[[-523  -67 -917  325  762  511  181]
 [-472 -754  670  235 -622 -931  367]
 [-760 -867  386  312 -694 -968  401]] value -968

[[ -5 -22 -14  26   6   6]
 [-12  22  11 -32 -18   0]] value -18

[469 481 851  78] value 851

[[-568 -154  112  378  368]
 [-583 -158 -130 -231  242]
 [-506  482  529  378  385]] value 378

[[ 27 -14  24  18 -16  -3]
 [-10   7   5   3  19 -17]
 [  0  -9  11   7  10 -44]] value 10

[ 58 530  94 276 918] value 276
---
[-37, -26, 42, -19] yields 42
[806, 385, -550, 904, -676, 333, 21] yields 333
[6, 1, 7, 1, 2, 8] yields 2
[51, 29, 56, 88, 9, 14] yields 9
[131, 111, 122, 196, 99, 42] yields 99
[423, 252, 20, 909] yields 20
[8307, 2935, 2594, 8770, 1815, 2522, 6292] yields 2522
[23, 96, 44, 59, 97, 26, 52] yields 26
---
 695   337   451   430   569   149
-388   363   139   538    80   645
 322   254   258   484   577   324
 483   280   312   368   790   453
 781   334   429    -7   914   708
-308   501   260   562  -513   489
 603   429   582   428   374   198
   5   256    83   614   370   303
 254   529   426   408   141   508
 118   318   203   711   265    56
 226   297   258   431   492   558
→ 322

5  3  6  4  3  5  6  5  2  5  4  6  4  3
4  5  7  4  6  3  5  5  5  5  7  4  5  5
3  6  6  3  4  4  2  5  4  3  5  5  5  5
5  6  5  3  4  3  8  4  3  5  5  5  4  4
7  4  5  4  6  5  4  7  4  4  5  5  5  7
5  4  2  7  5  4  5  3  5  5  4  4  4  5
4  4  4  5  5  4  6  4  6  5  6  4  5  2
3  4  5  5  5  3  4  4  4  4  7  4  7  6
3  7  6  5  6  3  6  4  3  6  4  4  5  4
→ 3

52  46  45  38  60  52  63  62  72
69  57  41  50  40  51  57  69  53
70  45  41  55  53  49  50  68  47
64  64  45  54  36  75  64  66  52
62  56  40  64  40  73  61  64  37
49  45  64  64  57  51  65  61  28
63  61  54  24  49  75  58  67  84
49  52  57  50  60  53  67  58  54
56  54  42  68  46  51  65  67  29
50  47  52  61  54  50  69  59  42
54  46  38  40  60  52  62  65  63
43  51  43  61  50  50  67  55  39
→ 70

 417   502   517    51   680   565   965   429   419   515
 470   433   332   188   155   483   258     5   341   792
 503   489   299   185   435   595   230   -21   -68   507
 460   432   300   219   190   474   298    57   341   740
 447   634   331   222   731   765   179   -42  -632   122
 447   635   336   222   730   769   192   -41  -626   127
→ 503

57  60  50  60  59  63  63  60  53  58  63  58  63  58
61  64  76  58  64  55  57  54  65  59  56  77  57  58
55  63  46  49  69  68  50  49  57  58  56  91  62  59
53  59  21  45  63  74  44  43  49  64  52  58  66  65
63  59  68  71  55  55  69  68  59  59  57  36  58  58
57  59  47  53  60  61  57  53  52  60  67  65  64  61
57  54  54  52  53  53  51  45  64  59  52  69  62  59
58  62  43  48  67  70  53  56  53  61  70  73  60  61
61  60  57  52  60  54  54  53  63  59  58  72  56  58
→ 55

5  3  5  5  5  3
5  3  5  6  5  3
8  2  6  2  1  3
5  3  5  6  5  3
5  3  5  5  5  3
5  3  5  5  5  3
5  3  5  6  5  3
7  3  5  4  3  3
5  3  5  6  5  3
6  3  5  5  4  3
5  3  5  6  5  3
→ 8

60  84  55  70  44  55  64  54  47  54
53  31  62  53  59  53  48  55  60  60
60  56  54  60  63  49  15  59  72  54
63  68  51  66  56  73  68  44  64  57
54  47  55  45  60  46  57  55  67  58
→ 60
---
1399  2112  4892  4914  6792  8567
3076  5048  6324  8312  6765  3791
gives 1399

-292   687   395   906  -222    10
 896   409   668  -207   334  -230
 426   399   265  -651   994  -264
gives 896

-10   -3    4  -15   34  -13
 -4   -7    7  -19   40  -11
  3    5   -9   18  -49   10
gives -4

 27    4    4   40
 17    0    4  -26
 44    3    9   15
gives 17

2  3  9  5
4  6  7  4
3  2  9  2
gives 4

  95  -744   512  -414
-957  -864   192  -650
gives 95

8  4  3  9  9  9  8
2  7  3  2  5  8  7
1  8  6  3  3  5  7
gives 2

7807  8215  5601  6299  4613
1285  6453  9868  5578  6537
3154  4055  8267  6565  2200
gives 1285
---
Input:
[[ 34 -15 -21 -26 -23 -21  31 -70  29 -13 -12 -21  35  22 -25 -20]
 [-10   3   4   5   3   3  -6 -71 -10   0   5   4 -12  -9   7   2]
 [  2   1  -1  -1  -2  -2   7 -52   1  -1   3  -2   2   9  -2   1]
 [ -4   1   7   4   4   4  -8 -39  -4   3  -1   3  -3  -8   3   8]
 [ 14  -3 -12 -13 -11 -10  16 -16  11  -7  -6 -10  13  12  -9 -14]
 [ 13  -3  -6  -8  -9  -8  13 -40  10  -5  -9  -9  14  11  -7  -6]
 [ -5  -2   5   6   5   4 -15  54  -4   4   2   4  -6 -16   1   5]]
Output: -15

Input:
[[-34 -25  39  25 -13  33 -25 -13  53  -1 -27  -2 -28]
 [ -2   2  14 -21  20  -6 -75   9 -14 -20   7   1 -53]
 [ -1  -5  10 -14  16  -2 -75   4  -8 -21   3   4 -60]
 [ -7  11  22 -32  24 -12 -73  16 -20 -15  12  -5 -39]
 [-16  21  34 -40  26 -15 -65  23 -20  -8  14 -13 -20]
 [-48  -8  60   9  -8  26 -13   1  50  10 -22 -17   4]
 [-46  19  67 -24   9   3 -24  21  17  11  -2 -25  21]
 [ -1 -15   7  -2  10   7 -70  -4   4 -21  -4   7 -67]
 [-13  18  30 -37  25 -14 -68  22 -21 -11  14 -11 -27]
 [-16 -29  20  23  -7  28 -45 -15  39 -13 -22   7 -55]
 [-50   3  67  -3  -3  19 -13   9  41  13 -15 -21  16]]
Output: -25

Input:
[[  0  -1  -4  -2  -1  -3   0   0   4]
 [  7   1  -1   0   1  -1   2   4   1]
 [-50  -2  -1  -1  -1  -2   1   1  -1]
 [-53   1   2  -1   0   1   5   0   1]
 [ -1  -1  -1  -2  -1  -3   2   1  -5]
 [-55   1  -1   2   0   2   3  -2  -3]]
Output: -1

Input:
[[ 20 -31  10 -19  22  14  18 -26   8   2  20]
 [ -5  -1 -31   6   9  23  29  -6   2  -8 -33]
 [-22  -6   5 -51  -4   5 -11 -10 -14  -2  -6]
 [-53  12   4  -5 -65  -1 -10   1  12  -2   3]
 [  6  20  19 -12  13 -42 -43  29 -25   6  10]
 [ -7  29  13 -24  -4 -28 -49  31 -25  -5  -7]
 [ -9 -26   3 -27   1  16  20 -29   5   6  10]
 [-10   5   2 -26   7 -11 -14   5 -18   3  -6]]
Output: -31

Input:
[[-29  22 -44  51 -20   0]
 [ -9  -2 -52   4  -2   5]
 [ 12   6  16 -13  -5 -10]
 [  9  29 -24 -32 -31 -34]
 [ 18  17 -16 -46 -22 -29]
 [  6  -7 -47 -39   2  -3]
 [-39  -7 -63  60   8  28]
 [  3  21 -16 -10 -21 -19]]
Output: 22

Input:
[[-51 -29 -30  13  -8 -24   3  -3  49   4]
 [-19  11 -12 -21   7  25 -51   5   5   9]
 [-46 -14  27  24  42 -11 -12  16  14  20]
 [-12 -15  52  12  10  -5 -18  52 -34  30]
 [  1   6  -6 -15  -8 -18   9 -56 -43  10]
 [-41 -16  10  -7 -17  21  -4   0  -2 -25]
 [ 67  13  45 -33 -44  11  -2  37 -13  -8]
 [ 39  -5   1  45  39 -35  -2 -26  25  -2]
 [-13   1  36  50  41 -16   4  14  20  32]
 [  8   8 -70 -10  47   2  27  36 -18 -24]
 [ 47  -2  -9 -36 -25  -3   5 -15  21  31]]
Output: -29
---
array([ -5,   9,   6, -64]) Out: 6

array([ -4,  66,   1, -14, -15,  -4, -23]) Out: -14

array([ 59, -32, -77,  17,  65,  -7]) Out: -7

array([-2, 32,  2, 37, 74]) Out: 32

array([[ 22,  29,  27,  -7,   0, -15,  29],
       [  7,  68,  -2,  -1,   0,  -3,  -1]]) Out: -3

array([[-64, -54,   9, -21],
       [ -8,  33, -73,  54],
       [-14,   3, -52,   4]]) Out: -54
---
[9673 4543 1840 1462] -> 1462, 9673

[8 9 8 2] -> 2, 8

[ 26 -40 -45 -10] -> -10, 26

[[5 4 5 2 3 4]
 [5 9 4 8 5 4]
 [8 6 7 6 8 7]] -> 4, 8

[[ 51 521 516 504 793]
 [582 570 524 568 512]
 [570 525 510 531 504]] -> 793, 570

[79 76 34 14 73 67] -> 67, 79

[[825 339 908 596 457 472]
 [277 684 908 365 302   0]
 [ 26 313 908 342 595 381]] -> 472, 26

[7 1 9 1 2] -> 2, 7

[22 35 36 76 27 21] -> 21, 22

[18 57 56 74 88] -> 88, 18
---
Input:
[[ 18 -55  10 -27 -45 -71  60]
 [ 39 -52  27  18  -4 -56  29]]
Output: 18

Input:
[[-40  60  58  28  11  51  37]
 [-34  -7  51  -9  42  55  10]
 [ -8  10  48 -27  44  49 -42]]
Output: -34

Input:
[[ 27  10 -40  63 -28 -45]
 [ 70  19  45  28 -61 -26]]
Output: 27

Input:
[[ 19   3 -31  38]
 [  4   1 -77  36]]
Output: 19

Input:
[[ 51   5 -76  -6]
 [ 78  -1  48   0]]
Output: 51

Input:
[[27 26 18 58 70]
 [27 32  6 47 47]
 [41 68 35 21 39]]
Output: 27
---
array([[-18, -65,  73,  46,   1],
       [-15,  41, -28,   9,   9]]) -> 9

array([[  2, -15,   2,   0, -37,  -6,  -7],
       [ 41, -71, -10,  36, -27,  -9, -18],
       [ 42, -10, -20,  27, -20,  42,  42]]) -> -18

array([[ 43,  52, -46, -12, -45, -27],
       [-70,  13,  34,   3,  16, -57],
       [ 11,  17,  20,  11,  32, -14]]) -> -57

array([[ -6, -23,  -2,  10],
       [ 30, -44,  -5,  64],
       [-13,  -3,  -5,   2]]) -> 64

array([[-21,  22,  16, -59, -36, -12],
       [-56, -33,  70, -63,  27, -48],
       [ 37,  64,  74, -59, -49,   5]]) -> -48

array([[  6, -34,   7, -29],
       [  1,  30,  16,  27],
       [  5, -22,  28, -61]]) -> 27

array([[-28,  61,  49,   9, -58],
       [ -7,  77,  49,  42,  -3],
       [-71,  -3,  49, -41,  59]]) -> -3

array([[ 17,  11,  19,  13],
       [-21,  32,  11,  65]]) -> 65
